name the system of each run:
seq 1, K_838 (9 x 20):
[[-25 -16  -3  -2   7 -26  21 -14 -20  -6   1 -17   6  12  -5 -12 -18  -1
   19  -6]
 [  7  -6  29   1  -3  22  25 -13 -19 -31   0  17  18   6   7  -6  -3 -18
   13   4]
 [ 18   1  27  13  -5  15 -29 -16  15  -8 -30 -11  -5   1 -16  12   5 -19
   11   1]
 [-11 -16  27  -6 -16 -33  -6  20   2   9 -21 -31 -12  15 -15   1  -1   9
  -10   6]
 [-17 -11  19   0  10 -15  31  -5 -32  10  -2  15  -9   5   9  -8  31   8
  -18  35]
 [  1 -11   6  36  22  18  16 -29  21  11  -2  19  -2 -15   4  11   9 -26
  -26  -1]
 [ 29 -16  17  -1  -9  -9  -6  26  55 -11  -1  -5   0  -6  10   3  -4  -5
  -36 -20]
 [ 18  -7  -9 -38  11 -33 -23  11  15   2   0   0 -18 -11  10 -21  46  30
   -5   9]
 [-28 -21 -29   2  41 -26   7 -33  -4  20  21   3  -3 -14   4 -18  11   9
   15 -25]]
seq 2, K_838 (9 x 20):
[[ 31  16 -38 -32 -35 -13 -33  25  31 -37  15 -28  -4  18  21   3 -45   1
  -14   3]
 [  0  44 -47 -46  11  -4  18  17 -24   2  -8  -3  -5  15 -31 -18  35  39
   47  11]
 [-46  -2 -18  38  13  30   7 -20 -59  34   0   2  28 -27   5 -10 -30  10
   45 -40]
 [  8   4   5  12 -51  38 -15  12 -14 -33  27  15  25  27  33  17 -65 -46
   12  12]
 [ 34  68   6 -25 -19  25 -29   9   8 -16 -23  -8 -28  40 -57  35   7   3
   10  39]
 [-43  22  -4  22  -2 -14  17  24 -54  51 -54 -57 -13 -17 -37   1  -7  54
  -13   2]
 [-42 -25 -15  34 -36  18  50  29 -54  32   1  28  25  -2  59  -3  -3 -22
  -18  41]
 [ 21  35  -7  33 -10  69 -19   8  43  21  31  68 -12  12  -7  52  13 -54
  -26  22]
 [ 27  52  -3  -2  -6  -6 -45  48  49  17   2 -38 -33 -18 -36  27 -26  46
  -76 -26]]
seq 3, K_261 (9 x 20):
[[ 34 -11 -10 -36 -45  -1  13  34  22 -50   2   1  20  28  35  -9  -3 -19
   17  20]
 [ -9 -14  13 -14  37 -25  -7 -34  17  23  19  29 -27  15 -23   3  54 -13
   13  18]
 [-17 -25  29  28  13 -13  -7 -27 -18  -5 -12 -38  10 -31   5 -14 -46  15
  -10 -48]
 [ 44  11   1 -21 -22  21  38  15  14 -68 -13   0  21  16  18 -11 -11 -15
    1  19]
 [  2 -10  10 -14  21 -16  -2  -8  32  26 -17   9 -20  16 -45   5  67  -8
   26   9]
 [-23 -48  47  11 -13 -29 -26  -3 -26  10  -8 -29  11 -16  20 -15 -27  12
   -1 -28]
 [ 35  -6   1  -2  -9  16  26 -17   6 -60  -5  13  11   6  46  -8  -3 -31
  -20  35]
 [  8  -2   2   5  42 -13  30 -12  55  18 -22  -3 -18   0 -48   5  46  -2
   -8 -14]
 [ -3 -32  47 -16 -17 -29 -14  31 -19  -3 -17 -34  15 -25  12 -32 -16  42
    3 -35]]
seq 4, K_997 (9 x 20):
[[ 11 -16   9 -20 -29 -27 -41  18  33  14 -32 -19 -25  28 -15  13  44 -14
    8  40]
 [-33 -34  24 -14  28 -56  22 -16 -31  18   6   1 -20   7   3 -22  35  18
  -11  26]
 [  8 -15  -3  33  46   8  43 -38   9 -20   3   9   3 -47  32 -15  -2   0
  -53 -13]
 [ 54  22 -12   1  -4  25   1  32  84 -13  -3   5  -3 -12  -4  14  12  -4
  -47 -19]
 [ 20  15  -7 -66 -17 -36 -45  49  15  12   9 -10 -21   8  -9 -14  35  47
    2   7]
 [-28 -37 -38 -31  21 -54 -19 -24 -35   6  44  -2   0 -13  48 -43   2  22
   23  -6]
 [  2 -24  -8  14  33   5  32 -35  36 -36  58  23  25  -4  25 -15 -53 -32
   -1 -53]
 [ 64  46  31 -24  -3  35 -16   2  50 -66   6  -5   2  12 -41  13 -33  -1
    4 -38]
 [ 21  15 -13 -53 -23 -30 -74  -9  -7 -22 -39 -54 -23  26 -29  -4  12  17
   59  19]]
seq 5, K_118 (9 x 20):
[[  4  18 -15 -17  24 -15  19 -27   8 -32  17  -5 -12  21 -14   3 -24  -5
   -9  11]
 [  9   0  16  -6  12  -2  31 -11   1 -30 -29 -26  10   0 -23 -17  -4  12
   19 -22]
 [  8 -40  19  -9 -14  -6 -11  -2   4  -6 -28  -5  10   0  13 -16  33 -13
   39  -1]
 [ -7 -21  16 -12  -2 -24 -37 -23   8   0  21  11 -16  24   0  11   2 -26
    7  19]
 [ -1  11  19  -2  16 -18   3 -36 -16 -33   9 -15 -19  18 -10   7 -38   0
  -30  18]
 [ 10   9  -1   4   9   4  45 -19 -13 -33 -51 -27   1   5 -13  -8   8   4
    2  15]
 [ -3 -32  23   8  -3 -11  12   5  26  18 -42 -11   0   9 -21  -2  42 -16
   23   0]
 [ -2 -43  42  -4  -3 -35 -28  -8  22   7  11   6 -19   7  15   1  14 -12
  -29  12]
 [  4   6 -16 -17  26 -34   4 -34   0 -27  20  -8 -27  13   9  -1  -7   3
  -46  38]]
seq 6, K_357 (9 x 20):
[[-14  -1 -34  16  -9   1 -21  -7 -14  14 -18 -22   1 -14  17   1 -18  -2
    7  -3]
 [-15  -7  -6   6 -13  -4  39  22   2   6   9   9   7  18  12   4  -8 -15
  -21  21]
 [  8  31  11   4  21  25   6   6   0  11  17  23  -8 -13 -18   5  10  19
  -19  -8]
 [ 12   9 -20   3  -9  14 -28  14   8  -1 -17 -19   9 -26   9  -6  -8  15
    7 -30]
 [ -9  -5 -23 -16 -33  -6   0  28  -8   2  11   6  12  21  19  -4  -4  -9
   20  17]
 [-19  21  -9   3  18  12   7 -11 -20   9  41  28  -1   9 -10   9 -14   0
   -3   4]
 [ 14  13   9  17   7  20   8  -6   7 -23   1  -8  10 -18  -1  -3 -39   3
  -13 -35]
 [ 24  12   3 -16 -29  21   6  27   4 -27 -24  -5  14  13  -1  -4   3  -4
   21   9]
 [-25  19 -13  -3  -6  10 -13  -1 -32  23  -2   6  -3  18 -24  10   4   1
   40  11]]
seq 7, K_357 (9 x 20):
[[ 23  17   6 -16  12  11  15  -6  10 -26 -16   2  -1  10 -26  -3  18   0
   16   4]
 [-18 -10   9   3  -1  -3 -15  -9 -15  14 -25 -19   3  -3 -17  -8   7   3
   42 -16]
 [-19 -27  16  15 -15  -5  -6 -10 -24   5 -10  -1   2   4  24   2  -4 -21
   -4  25]
 [  3  13   7  15  16   3  10 -13  15   5  -5   7 -23   9 -11  22   9 -15
  -41  30]
 [  5   7   7   0  16 -14  12  14  14   8 -25 -28 -10 -17 -21  -6   9  32
  -27 -16]
 [  2 -16 -15 -13 -10  -4   0  23  -8  13 -21  -1   8 -21  30 -24  40  20
    9   7]
 [-18 -12 -26   4   0  -4 -26   1  16  38  31  28  -3  -3  18   8  21 -17
    4   5]
 [  1  -5   7  -3  10 -22 -16   0  22  -6  42   1 -12  -1  10   4 -37   6
  -43 -19]
 [ 39  17 -15 -35  11   1  11   0  12 -53  10  -2  -1  -5  17 -22  -5  20
  -11  -4]]
seq 8, K_997 (9 x 20):
[[ -4  28 -36 -47  -5 -19  11   0 -24 -44  43  -3   1  37   4  -8 -44   6
   16  13]
 [ -4   6 -35 -10  17  12  27 -27 -12 -29  -5 -13  32   1 -14 -27 -20  -1
   77 -43]
 [  2 -24  43  25 -21  19 -40 -11  15  -6 -23 -21  25  -2 -19   7 -36 -25
   53 -57]
 [  8  -8  71   0 -35   7 -54 -21 -17 -25 -16  -5 -14  40 -17  28 -17 -35
   12  40]
 [-23   8   7  10  21 -25  21 -58 -35  -8 -36 -25 -33  40 -35  17  16 -24
    0  74]
 [-21 -27   5  49  19 -16  84 -14   4  12 -77 -42   7 -17 -14 -10  22  -1
  -28   4]
 [ 32 -32  49  39 -13  38  14  35  36  23 -56  17   8 -50  25  -2  64  -1
  -42  -7]
 [ 12  14  10  -2   4  -6 -59  30  31  60  22  36 -48 -19   7  24  62  17
  -73  43]
 [-26  14 -58 -38  17 -62  30  34 -15  28  59   4 -29  -1  34 -14   2  50
  -82  44]]
seq 9, K_261 (9 x 20):
[[-27  -1  23  38  35  26  13 -49 -19  19   5  27   2   0 -31  14   4 -23
   28 -14]
 [ 14  15  45  26 -24  28  -7  17   9 -18 -26 -28  15  -2 -31  19 -53  -4
   -9 -36]
 [ 24  25  22 -30 -34   0  -8  29  -3 -20 -32  -6 -19  38 -17  17  24  -2
  -11  62]
 [-45 -28   1  31   5 -22   6 -11 -29  58 -36  -6 -21  -1  -4   5  46  -6
   -7  42]
 [-18 -32  18  50 -15  18  35  25  -5  17   2   4  27 -37  47  -4 -28  -6
  -55 -21]
 [ 60  36 -11 -11   6  34   3  30  54 -23   8  29  -7 -22  17   6  26  12
  -60   7]
 [  3   8 -50 -30  19 -50 -39  13  28  38 -12 -34 -32 -21 -12 -16  45  49
  -13  -3]
 [-36 -39 -47 -24  -8 -40   7  11 -51   7  33  -9  27 -13  68 -48 -22  23
   24  -9]
 [ 15   1 -44   5  34  44  24 -38  17 -27  63  68  27  -7  34  -9  -4 -38
   28 -23]]
seq 10, K_649 (9 x 20):
[[-37   8 -16 -10  -1 -24   8  24 -21  30  22  -6  -3  12 -16  -3 -14  21
    8  -5]
 [ -5 -22   1  13  -4  14   8   4 -34  -1   0  12  16 -32  47 -21   2  10
   -7  -6]
 [ 13  16 -32  23  13  32   0 -20  36  -2   7  20   1  -8   2  18  -2 -31
   -5  -7]
 [ -1  33  -4 -14  -8  -3 -15  34   9   9  27  -9  -8  14 -26  13 -38  19
  -13 -15]
 [ -1  12 -16 -21 -12   7 -10  10 -55  -5  -3   2   7 -15  32 -23  11  31
   14  16]
 [-27 -12 -35  33   5  22  15 -30 -10  16  -6  14  16   2  12   4  -2 -37
   33   4]
 [ -1   9  33  26 -21  25   0  29  20   6  19   8   8   5 -12  24 -47 -15
  -30 -22]
 [ 31  45  -8 -16 -11  30 -37  19 -11  -1 -12   3 -16 -16   1   4  21  32
  -18  26]
 [-41   7 -62   4  -1 -14   0  -5 -24  38 -18 -21  -9  14 -10   5  14   1
   38  19]]
seq 11, K_649 (9 x 20):
[[  7 -35  32   5  -1  13  -4 -31   4 -45  25  14  31   3  26 -16 -41 -35
   35 -38]
 [ 48  26  42 -14  -6  30 -35 -27  15 -63  11   9  -9  22 -16  20 -34 -26
    2   4]
 [  8  40  23 -30 -11  -7 -23 -13 -35 -30 -31 -36 -17  40 -54  11 -13  14
   37  27]
 [-28 -37  46   3 -36 -16  19   0 -54   1 -60 -28  17  23 -11 -13  12  -8
   56  22]
 [  0 -50  69  41 -17  17  11  -5  20  18 -44  22   6   7   0  16  42 -58
    4  21]
 [ 17   3  52  16   4 -19 -28   6  67  26 -27 -11 -45  15 -48  44  31 -14
  -65  24]
 [ -1   5  -1 -40   9 -72  14  38  13  21 -33 -48 -40   3 -25 -15  49  56
  -52  36]
 [-27 -64 -26 -21  41 -65  68  -3   4  25 -12  -1  10 -22  27 -53  72  26
    7  -2]
 [  8 -71  10  16  52 -25  27 -27  82   0  49  29  16 -33  30 -28   7 -28
  -25 -69]]
seq 12, K_118 (9 x 20):
[[  2 -30   4  19 -10  13  16 -11 -10  -4 -36   0  15 -11  27 -10  24 -18
   13  16]
 [  5  -5   6   5  -3  -4 -27  -7  39  19   4  10 -18  22 -19  26  18 -31
   -7  17]
 [  1   6  32 -11   5 -29  -7   6  -2 -14   9 -21 -22   5  -8   2 -26  23
  -51   4]
 [ -7   6 -26  -7  17 -12  44  -9 -28 -11 -24 -14  -2 -10  15 -23  19  19
   -9  26]
 [-10 -20 -13  16  22  -5  32  -4  36  24  -9   8   8   5 -20  -2  28 -22
   25 -21]
 [ 24 -32  42 -11  -3 -11 -21   8  44 -19  20   7   4  -8  16  -6  -3  -8
  -22 -29]
 [ 24  12 -30 -49   2 -24 -30 -11  -6 -34  16 -10 -19   8  23 -16   4  17
   -6  27]
 [-36   6 -25 -13  21 -26  35 -19 -20  -1   7 -20   3  25 -30 -10 -18   7
   39 -13]
 [  3 -35  44  19   1  22  34 -14  -5 -30 -14  12  34  -9   8 -18  -8 -22
   30 -32]]

runs to name:
seq 13 (2 x 20):
[[-13  -9   9 -11   8 -21   1 -26  -5 -11   4  -5  -8  33 -20   3  -5 -19
   26  18]
 [ -2   1  44   9  11   5  34  -9 -11 -21 -14  -7   5   6 -25  -1 -12   2
   -2  -7]]
 | K_838
seq 14 (2 x 20):
[[-38 -48  17  35 -26 -14   5  -4 -10  21 -12 -13  14   9  18   7 -24 -37
    6  -2]
 [  8  12  46   8   0   7  13   2  -1  -9   7  22 -24  17  -5  21   8 -11
  -63  49]]
 | K_357
seq 15 (2 x 20):
[[-45  -8  26 -11  -5 -33  11  33  -3  43  41  10  -7  40 -34  11 -19   3
    3  -6]
 [  9  30  23   0  26  25  25 -27 -47 -32  21  24  -9 -17  19  -6  -8  20
  -50  27]]
 | K_838
seq 16 (2 x 20):
[[-23   7 -26   7  -6 -12 -18  -1 -15  27 -26 -29 -12   7 -19   8  -5   4
   13   8]
 [-28  -3   6   7 -24   6  28  25 -33   9  18  13  16  16  17   1 -23  -7
   -2  11]]
 | K_261
seq 17 (2 x 20):
[[-32  -4  20  -3  -7  15 -17   6 -36  19  32  22  19  16 -15  -1 -21  -4
   58 -24]
 [  1  27  27  -1  -9  20 -26 -31 -44 -39  18   0  -6  18  -1  16 -55 -10
   -1  22]]
 | K_838
seq 18 (2 x 20):
[[ -6 -12  -6 -19  -3 -11 -49 -14   3   0  36  15  -5  10  13   0 -12 -11
   23  -3]
 [ -6  20  -2  -9   1   0  -5 -24 -26 -32  23  -5   1  19  -1   3 -52  -3
    0   1]]
 | K_118
seq 19 (2 x 20):
[[  7   3 -14 -14   1  -5 -41  14   9  18  -1 -10  -3 -19  -1 -13  13  26
   17 -27]
 [-10 -24 -30 -14 -17 -20 -16   4  -8   0  23   1   7   5  44 -14 -12  -7
    9   8]]
 | K_357
seq 20 (2 x 20):
[[  7  14 -25 -19 -11  -6 -22  26   8  13   8  -1 -13  -3   8  -2  12  19
  -17  11]
 [-23  -1 -38  -4  15 -14  10  -5 -24  19  15   5  -5   0  16  -9   7   9
    3  10]]
 | K_649
seq 21 (2 x 20):
[[-28  26 -44  42  36  21  48 -29 -26  25  -1   8  -7 -17   3   9  -2   0
  -36  17]
 [ 10  -4  18  35  -5  31  42  48  42  20 -17   0  18 -29  -6   3  -2   7
  -35 -46]]
 | K_357
seq 22 (2 x 20):
[[ 14  -2 -29 -12  -1   5  23  23  27 -16   6  -6  24 -14  14 -23 -16  10
   12 -44]
 [ 15   4  -8 -29   1  13 -32   1   6 -13  46  33  12  -1  13 -12   2   0
   35 -19]]
 | K_649
seq 23 (2 x 20):
[[  1   4  14  13   2   7 -39 -19 -17  -2 -18 -21  -5 -19   0   0 -17  12
    2 -15]
 [ -3 -15  -4   2 -19  -9  -8  -6   8  -7  -4  -5  -3  23  14  11  -8 -30
    2  27]]
 | K_997
seq 24 (2 x 20):
[[  1  43 -16  10  22  19   1  16  -7  28  13  18 -18 -23 -13  10  13  31
  -47   5]
 [-16  13 -68   4   8  -4  -6  11  -9  31 -10 -25   3 -32  13 -13   0  28
    1 -19]]
 | K_649
seq 25 (2 x 20):
[[-19  25 -42   9   2  17   5  10 -30  34 -16   2  -3  -6  -7  -1  26  19
   19  17]
 [-26  -5 -19  20 -24  15  -8  32  -5  41  19  14  17  -6  15   9 -17  -6
    8 -19]]
 | K_261
seq 26 (2 x 20):
[[  9  16  13  -6 -31   9  38  49  35  -7   7   7   5  39 -26  22 -15 -20
  -16  13]
 [ -4  51   8 -14  10  18  -8  10 -48   8   2   3 -10  -6 -33   0   3  49
    9  -2]]
 | K_357
seq 27 (2 x 20):
[[ 10 -15  37  19 -19  52 -34 -20 -16  -4 -13  39  19  -2   8   6  24 -42
   59   0]
 [ -5   0  50   7 -19 -18 -66 -13  16   4   4 -29 -30  38 -45  38 -42 -21
   -9   5]]
 | K_838
seq 28 (2 x 20):
[[ -7  35 -17  35  26  34   1  -1  -4  39   2  19 -13 -35 -11  14  14  24
  -36 -10]
 [  3  -1 -43  17 -18   4  -8  30  25  12  11  -9   8 -25  44   1 -30   5
  -42 -15]]
 | K_838
seq 29 (2 x 20):
[[ 10  23 -54  21   8  34 -53 -12  37  32  -2   7  -8 -16 -12  23  16 -15
   23 -20]
 [ -8   4  19  -7 -46 -12 -21  58   4   8  24 -19   7  12  -2  10 -59  15
  -19 -28]]
 | K_118
seq 30 (2 x 20):
[[-11  25 -12   6   3  31  27   6 -13   5   0  13  16  14 -33   6  -7  -8
   46 -14]
 [-10  -7  30  10 -29  22 -46  21 -17  19  -1   3  11  -8   2   6 -20   1
   24 -23]]
 | K_649
seq 31 (2 x 20):
[[  9 -11 -25 -18   5 -22  45  34  30   0  -6 -11   9  -7   8 -25  20  21
  -12 -16]
 [ 10 -23  -3 -29   6  -7 -16  10   3   5  22  21  11 -23  28 -30  35  19
   24 -23]]
 | K_261
